rotation steps, each row followed by its count of steps:
The counts run from 0 to 305.
[ 25  17  -7  -8   9  19  31  -1  -6  16  -4 -16  22  30 -15   5  -2  -1
   1  -3   0  20 -14 -17  28   8  -3 -25  -5 -16  -4  -2 -16  13  10  -4
  16   6  14  41  47 -22 -12  12 -20  -1  -8   4] -> 7
[ 18 -19  38   9  -2   3  29   0  25  19 -31  -9 -14  18   3   8 -19 -23
   7 -16  16   3  -1 -13  21  -9   3  -7 -12  15   6  19   5 -28  -6   7
   6  25  -6  15  -6  -4  36 -22  19  -5 -22  21] -> 47
[-14  15 -29   0  -1   2  -3  22 -25  -5  -2  -9   0  19 -25  39 -15  16
  -1  28  -2  -5  -9   6  13 -15 -11 -23   1 -40  22 -39   0  -4  -6  -2
   7  -4 -17  15  23  -2  18  20 -10 -12   8  -5] -> 78
[-29 -13  -2  13 -19  -8  -6  22 -11 -26 -13  13   0 -14 -13   2  38  30
 -13  13 -12 -24  -8  10 -28   6   3  -7 -20 -34 -11 -15  -7 -22  11  27
  -4  -4   4  -1  18   7   8  -6 -15  35   6  -6] -> 218
[ -3   1  -9  -8 -10  -9   0  21 -21 -22  13   2 -11  -7  -2 -16 -18  -5
   2  -6 -25   5 -23   2  38  11 -23  15  50  29  13   3 -16   7 -40  11
   0  15   6  -4  -2 -18  18  14  15   0  11  10] -> 29
[  0 -16  15  -1  21 -19  -8 -37  29   3   4 -12 -13 -13  28  -4 -48  -3
  14  16 -11  -5  17   3  -6 -14   9   2 -13  43   9  14   7   4  -1 -10
 -15 -22   5 -10  -9  28  -2  -1  -2   4  29 -10] -> 115
[ -8 -40  31  17  -9  -3  15 -19  33  -1 -35   7 -19  -9   5  19 -17 -20
  -9 -13   9  -1   5   3   8  -7   5  -1 -30  11  -2  14  10 -39  -4  -2
  -1  12  -5  -6   1  -1  26 -19  20  11 -13  16] -> 45
[-48   1   3   5 -13   8 -23  11  -4 -23 -31   2 -18  -2  -2  20  17  -1
 -33   2   7   1  -9   2 -16  -6  -6  -7 -12 -35 -16 -28   6   6  21 -18
  -1  -4 -20 -14  -1  23  -3 -15  -1  18 -11 -23] -> 85
[ 25  -4  13 -10  24   3  14 -16  14  20   4 -20   5   7   3   8 -60  -3
   3   1   1   8  20 -10   3 -27  -8 -21  -9  27  20 -10  31   8  10  -2
 -11 -19 -18   7 -18   4  15  16  -7 -18  17  -6] -> 118
[-27 -22  10  18  -1  -1  -5  -3   3  -6 -11  -4  -2  10  20  -8  13   5
  20  39  -5 -12 -28  -8   1  -3  36   9 -29  -2   6  22 -17  18   6   6
  -8  13   4  -3  12  13 -11 -50 -13  29  12  12] -> 227
[ 15   9  -2  23   6  -9 -14  -3  32  50 -11  -6 -12  -7  -2   0  43   7
   9   9  22  -2   2 -17 -22   7  15   1  21   1 -35 -25 -16   8  19  -4
  -6  -2   2   8 -14  14 -11 -21  -9  -5 -15 -24] -> 267
[-34  -1  12   2   7 -15  -5  -1   5 -29  -9   3 -26   5  11  -8   0 -14
  -5  14 -16  16  12   4 -13   4 -25 -14 -10  -4  10 -23   8 -19  14   6
 -20  54 -14   0  25  22   8  28  -2  17   5  13] -> 208
[-12  12 -20  -5   1   4  -4  14 -24  -6   2 -12  -1  21 -21  35 -18  11
  -9  25 -15   5  -5  -4   2 -18 -12 -26  -3 -32  25 -44  11   2   4  -5
   6   4 -25  15  25   7  14  23 -16 -11  11  -2] -> 77
[ -8  14 -22 -18  -4   2 -11  -1 -33  -6   3  10   3   2  10  -6  20 -15
   7 -17  14   1 -21  18  31  18   4  14   3 -20 -10  20 -15  13 -17 -27
  26   1  22 -10  19  -9 -36 -17  23 -21 -13  20] -> 18
[  0  -5  11 -17  -7  30 -29 -14 -17 -12  19  -9  13   2   4  14  -9   7
 -14  -4 -17   0   8  -8 -20 -23   5   0 -15 -19  32   6  22  22  -3   2
  26 -29 -15  -7 -41  25  11   4  16 -10   7 -32] -> 240
[  5  24  -4   3  -1 -22 -23 -28  -6  15  16   7   0   3  10  -7  41  15
  27  23 -11 -27  13  11 -24   7  26  16 -19 -13   2  30  -5 -15  -7   7
  17  12  19 -12  10  37 -10  -2   9 -12 -10   3] -> 62
[-22  32  -6   1  -2 -18 -17  -2   0  -7  10  11  -2  -1  12  -6 -10   0
  21  16  26 -30   2  13  10  -4   8  33  14  15  -5  22   6  14 -16 -11
  -6 -25   3 -40 -32  19   9   5  25  -7  -6 -20] -> 246
[  6  -8  16  -9 -23  -3  12  40 -18  12 -28   2  -6   8   4  -8  15  16
 -12 -21   6 -29 -29  14   2  -4   5 -15 -13 -31 -13  -8   5 -11   5   6
  17   0 -22   3  -3  11  10 -58   0  -8  -9   7] -> 222
[-21  17 -18 -12  13 -15  16  14 -23  -5 -14   5  13   3  -5  -8 -35  -6
  16  24   9  -9 -18  -2  42   7  13  -7   8  39 -19   7  -7  23  -5  -4
 -18 -22  13  -3  18 -10 -19  -2 -10  27  19  21] -> 297
[-27 -10  21  19  -1  19  -3  28   9 -19 -11   8   2  11  20 -16  13 -16
  18  24  14  22 -16 -22  -7   5  12   8  10   2  -5  -1 -13  36  27   7
 -30  24 -11   1 -22   4  -2 -19  -6  32   6  -7] -> 93
[ 11  12   8 -20  -5  30 -19  -9 -30 -18   6 -12  21  -3 -17   0  30  -5
 -42 -24 -31  15 -11   3 -14  -5   2   3 -19 -37  -7  16 -10  -5   8  -2
   6 -11  19  11  -8 -11 -34   0 -11   7 -14  -6] -> 13
[-13   0  -1 -22  34   7  17  19  -9  -8   4 -15  -5   1  -2 -27 -29 -12
   2 -22  16   6 -16 -27  42  -7 -20 -19   9  25   6  -6   0  22 -16  17
 -12  12  11   0 -15 -32  -1  -5  11  13   1  27] -> 162
[ -1  -6  16  -4  -5  16 -26 -24  -5 -23  22 -12   2   5  12   1  -8  13
   6   7 -33  -1  -5  -3 -13 -15  10  11   2 -16  33  27 -14  24 -15   5
  29 -28  13   1 -23  26  13   2  14   8  16 -36] -> 238
[ 31  -4  22  13  -9   0  -1 -31   9  15   1  -4  14   9  -1  10   4 -19
   8  27 -44  22  -2 -10  -1   2  19  31  10  37  12  45 -10 -12 -15   4
  -6  19  11   7   0   0  -1   4  -9  11  -5   6] -> 186
[-32   3  -5  11 -12  -7  -2  23 -11 -23  -7  11   0  -6 -18  -4  45  32
  -4  17 -15 -19  -5  -2 -26  11   0  -7  -8 -26 -12 -22 -12  -5  10  37
  -6  12   7   7  15   4  15   2 -15  38   1  -3] -> 217
[-32 -20 -19 -13  24  -6 -31 -25   0   1   1  -6 -23 -30  14 -22  23   2
 -14 -19  -7  -4 -11 -10   1   4  -8  -6   0  10 -10 -24 -11  26  -4  -2
   3   3  15 -19   7   4 -46 -26   8  12   6   8] -> 155
[-17  -7  -9   4  20 -29  -1 -38  32  12   9   3  -6  -6  34 -14 -21  12
  23  13  14 -23   8  -3   2  -1   2  13  -5  45   1  10   2  31  -4  -5
 -12 -13   4 -33   6  14  -3 -12   4   0  20 -14] -> 113
[ 18 -29  -2  -6  -3   2  -4   8   1  16  20   6   9 -24   8  -3 -17  18
   1 -21  22 -26   5  17 -14 -20   9   9 -15   3   7   5  26   2  -3   6
   3 -32 -14 -23 -42  -4   7 -33   8 -34  13  -4] -> 108
[-12  -2 -17  -1  14   1 -35 -36  -3  15   5   0 -18 -12 -11  31  26 -15
 -16   3  -2   4  19   2 -18 -14  -5   0 -31 -20  12 -19  25 -25  -6 -12
   9  22  -8 -16   5  15 -13  14  17 -26 -20  17] -> 199
[-15  49   0   1  26 -26 -14  16  -1  -1   1  -7 -33  12  -3 -16   6 -20
  13  10  17  -5  -2   9  17  -8 -12   8  12   5   1  -5   1 -26 -17  -1
 -25  47   4 -13 -13   4   2   3  12 -18 -21  25] -> 204
[ 23  -9  -4   0 -11   3  26   9   2  -2  -5  15  11   6  11   6 -13 -23
  -1   0  17  35   4  25   5  18 -10  -2   2  -5 -18  -4   3 -13  30 -33
 -17  19 -14  19  38 -19 -28   8 -29 -25   8   9] -> 139
[ -7 -28  30  11  -1   8  -2   4  -3 -20  -6 -11   5   8  20   2 -18  -3
   4  25 -17   1 -26   3  -4 -24  30   9 -36  -8  21  31  -7  -2   7   7
 -19   8  -5   2 -11   1  -8 -48 -18  19  21  10] -> 229
[-24 -40 -10  -3 -15   7 -17 -16 -13 -14  -2   7 -12 -25 -15  18   8   4
 -26  -4 -41   9   4 -20  -3   8 -22  -2  19  16  15 -25   6   9 -20  23
  14   1  -7  -6   7   0  18  22  16  30   6  -3] -> 33
[ 15  -6   1  -1  -8   8  17   5   3  -7  -9  15  15   3  12   5  -4 -27
 -17  -3  16  35   9  22 -12  14  -5   1 -12   2 -22  -7  10  -9  39 -31
 -26  21 -23   6  22 -13 -35   9 -31 -16   0   6] -> 138
[ -1  42  -8   7  21 -16  11 -22  30  -9  13  -9   7   4 -14   4 -20  20
  10  15   4 -12  20  -2   2  -5  -7   3  14  11 -12   4 -17   4  -2   3
  -8 -37  27   8   5   1  16  53  -7  12   4 -35] -> 123
[-30  44  -5   4  -2  -7 -27  27 -11 -19  -8 -18 -18   8 -19  -2  17  16
 -17  18  -7 -18 -23   3   0 -10   0   9  24 -29 -15 -20 -19   1 -10   1
  -7 -12   5  -1 -19  17   9  -4  -5  17  -8 -31] -> 82
[  3 -16  -4  26 -19  -1   7  -7  30  -4  -5  10   4 -11 -18  32   2  12
 -22  16  -9  12  21   3 -36   6 -15   2  14   4 -13 -29  10 -10  23   3
 -16 -12 -21   4   2   0  22  34 -25   8   6 -42] -> 260
[ 11 -13  15   3   1  25  19  11  -6 -12  14 -14  18  32  17  -8 -29   4
  -8  -6   1   7 -32  -7  12 -24  -6   1 -21 -18  40  14   8  27   4   8
   3  14 -25   2  -8 -23  19 -33 -17 -15  16  -8] -> 232
[ -5  -8  -7   3  -8  -6  -2  22  -9  23 -16   1 -14 -14 -34  18   3   8
  -5 -18  14 -29 -12 -10  26  -6  -2   5  19  11  -7  -9   5 -19 -36  21
   8 -13   5 -12 -30 -16  32 -15  32   4 -22  14] -> 38
